Here are some points:
array([-33,  -7, -42, -42,  73, -40, -42,  31])
array([-28, -36,  15, -15,  30, -40, -42, -40])
array([-33, -20,  -7, -18,   5, -40, -17,  -2])
array([-41, 127, -42,  -4, -41,  80, -37,  61])
array([-41,  19, -24,  68, -16, -24, -39, -27])
array([-26,  55,   2,  50,  46,  33,  59,   5])
array([ -3, -36,  88,   7,   5,  86,  57,  90])
array([ -2, -36, -14,  63,  21,  45,  27, -40])
array([-41, 109, -42,  54,   5,   3,   1,  39])
array([ 62,  -1,  60, -42,  53, -40, -11,  15])
array([-41, 120, -42,  33,  24,  -8, -10,  11])
array([-20, -22,  70, -42, -12,  47,  65,  37])
array([ -7, -36, -23, -42, -41,  -4, -35, -40])
array([ 14, -36,  54, -42, -29, -40, -42, -40])
array([ 23, -36, -42, -42, -41, -39, -42, -10])
array([  9, -32,  -2,   9,   0,  55,  47,  55])
array([ 12, -36, -42, -42, -41, -40, -42, -40])
array([ 95,  -8,  73, -42,  79, -40,  24, -40])
array([-13, -35,  76, -42, -21,  70,  64,  27])
array([ 77, -36,  26,  37, -41,  -5,  -7, -40])
array([-41, 118, -42,  68,  59, -32, -42, -40])
array([-23, -24,  43, -42, -32,   4,   1, -40])
array([-41,  13,  -7,  20,  40, -40, -42, -40])
array([-41,  77, -42,  32, -27, -19, -42,  16])
array([-20, -34,  17, -30,  18, -40,  -4, -40])
16 more points follow, each with its number after it:
array([ 88,   7,  71, -42, 104, -40,  19, -40]) 0
array([ -2, -36, -18, -42, -41,  30,  -9,  30]) 1
array([ 67, -28,   5,   0, -41, -40, -42, -40]) 2
array([ 81,   2,  41, -42,  37, -39,  32, -40]) 3
array([ 26, -36,   7, -42, -41,  17,   3, -39]) 4
array([ -2, -36, -30, -30, -41,  15,   0,  73]) 5
array([ 54,  19,  30,   3,  42, -34,  -7, -40]) 6
array([-32,  -6,  10, -22,   7, -35,  -9, -12]) 7
array([-41, 127, -42,  37,   0,  13, -36, -40]) 8
array([ 76, -12,  51, -42,  34, -40,  12, -40]) 9
array([ 71, -36,  19, -42, 103, -40, -25, -40]) 10
array([-41, -19, -18,  13,  19, -40, -42, -40]) 11
array([ 30, -36,  25,  29, -14,  97,  66, -10]) 12
array([ -9, -36,  41, -42, -41,   9,  32,  55]) 13
array([ 75,   4,  15, -30, -19, -40,  -2, -40]) 14
array([  5, -36, -42, -42, -41, -36, -42,  13]) 15
Which of these numbered points is nearest to each point below, ignoring the 2 directions in which the first points spread most? Its number follows each.
array([ -3, -12,  -9, -40, -41,   5,  32, -31]) > 4
array([-23, -32,   4, -42, -38, -14,  10,  12]) > 13
array([ -2,  -5, -42, -42,  90, -36, -42,  27]) > 10
array([ 80, -36,  18,  48, -41, -23, -17, -33]) > 2
array([  6,   8,  44, -42, 124, -40, -22,  16]) > 10
array([ 11, -36,  40, -42, -33,  11,  20, -14]) > 4
array([-41, 127, -21, -12, -41,  68, -29, 123]) > 15
array([ 22, -36, -14, -42,  -5, -14, -17,  42]) > 15
array([-29, -18, -42, -42, 122, -40, -42, 109]) > 10
array([-41,  -5, -17,  69,  26, -40, -42, -40]) > 11
array([ 22, -11, -38,  -2, -41, -20, -42, -40]) > 4
array([ 33,   0,  35,  25,   9, -36, -25, -40]) > 6
array([-17,   9, -42, -40,  85, -26, -42, -20]) > 10
array([  1, -36, -42, -42, -41, -20, -42, -13]) > 1
array([ 88, -28,  29, -29, -39, -40,  13, -40]) > 14
array([  3, -36, -21, -42, -41, -16,   0,   6]) > 15
array([-41,  14, -42,  49,  43, -40, -42, -19]) > 11
array([-16, -24,  36,  22,   6,  26,   9,  16]) > 11
array([ 54, -27,  24,  49, -29, -40, -19, -40]) > 2
array([-25, -28,  42, -26,   6,   8,  47,  11]) > 7
array([ -3, -36, -32, -42, -41, -35, -42,  52]) > 5
array([-17, -36, -15,  11, -14,  23,  20,  70]) > 5
array([  7,  23, -20,  39, -30, -32, -42,   9]) > 2
array([-16, -23,  18, -41, -21, -12,  29,  57]) > 13
array([ 17, -16, -10,  62,  30,  81,  55, -31]) > 12
array([ 94, -36,  14, -22, -41, -40, -42, -40]) > 2
array([ 49, -20, -42,  64, -11,  65,  32, -40]) > 12
array([-41, 127, -42,  53, -26,  -4,  11,  96]) > 13
